0: [124 124 125 174  71 106 113  92 108 105 109  97]
1: [108 107 127 121 151 106 106  92 115 129 136  97]
2: [ 76  95  86  94 151 130 150 144 138 113 123  97]
3: [171 147 108 126 151 130  93  92  92 130 135 149]
4: [128 138 111 101 151 106 203 167  57 105 145 173]
5: [143 161 124 102 151 106 157 167 107  62 113 173]
6: [140 125 124 153  71 106 113 115 127 100 103 121]
7: [119 104 114 147 151 161  94 115 151 177 140  97]
8: [118 140 165 139 151 106  99 167 153 220 158  97]
9: [ 99 123 152 158 151 106 106 144 132 137 154 149]
10: [151  80 102 135 151 106  83  92  90 126 201 173]
11: [142 157  65  83 151 106 136  92 126  83 159 173]
12: [129 153 127  44  71 106 139  92 106 105 134 173]
13: [117 136 165 126 126 106 107 167 151 187 140 121]
14: [ 85  61  91  82 126 106 150 144 152 136  87 121]
15: [ 80  97 125 141 151 106 111 167 130 167 130  97]
16: [117  94 111 165 151 106  80  92 104 140 198  97]

[132 133 142 122 151 186 121 115  90 103 156 173] 3 9
[ 62 104 144 133 151 106 127 167 180 152  89  97] 15 13
[157 100 112 115 151 186  92  92  87 100 137 173] 3 10
[113 132 136 144  96 130 123 144 166 111 111 149] 6 9
[114 135 181 104  96 106 105 115 126 165 144 121] 13 1
[125 124  88 115 151 106 129 167 161 109 124  97] 2 15
[180 173 115 139 151 186 129  92  97 149 173 149] 3 7
[106 105  91  76 151 186 167 167 114 138 140  97] 2 14
[ 70 103 233 155 151 186 130 167 172  77 127 173] 9 13
[134  96 110 168 151 130  94  92 107 152 198 121] 16 10
[ 92 151 178 149 151 130 150 144  97 114 169 149] 9 13
[130 125 132 146 151 106 139 167 147 119  71  97] 15 6
[189 157 116 122 151 106  59  92  91 117 131 173] 3 10
[ 97 147 123 117 151 106 134 115 139 151 119  97] 1 15
[113  94 166 163 151 106  89  92 202 185 202 173] 9 13
[108 109 103 121  71 106 205 167 158 123 130 173] 14 6
[136 170  82  94 151 106 151  92 121 100 144 149] 11 3
[108 108 113 109 151 106 118  92  98 155 164  97] 1 16
[150 151 121  89 151 186 103  92  40  90 111 173] 3 11
[182 188 154 142  96 106 171 115 109 120 133 121] 6 0
[149 147 162 108  71 106 140 144 154 154 141 149] 13 6
[ 97 131 172 137 151 106 154 167 121 125 168 149] 9 13
[156 116 146 115 151 186  72  92 135 143 113  97] 7 1
[ 86  70  88 133 151 186 126 167 134 109 116  97] 2 15
[ 82 104 130 144 126 106 113 167 145 148 125 121] 15 9
[135 151 110  85 151 106  77  92 156 162 151 173] 3 11
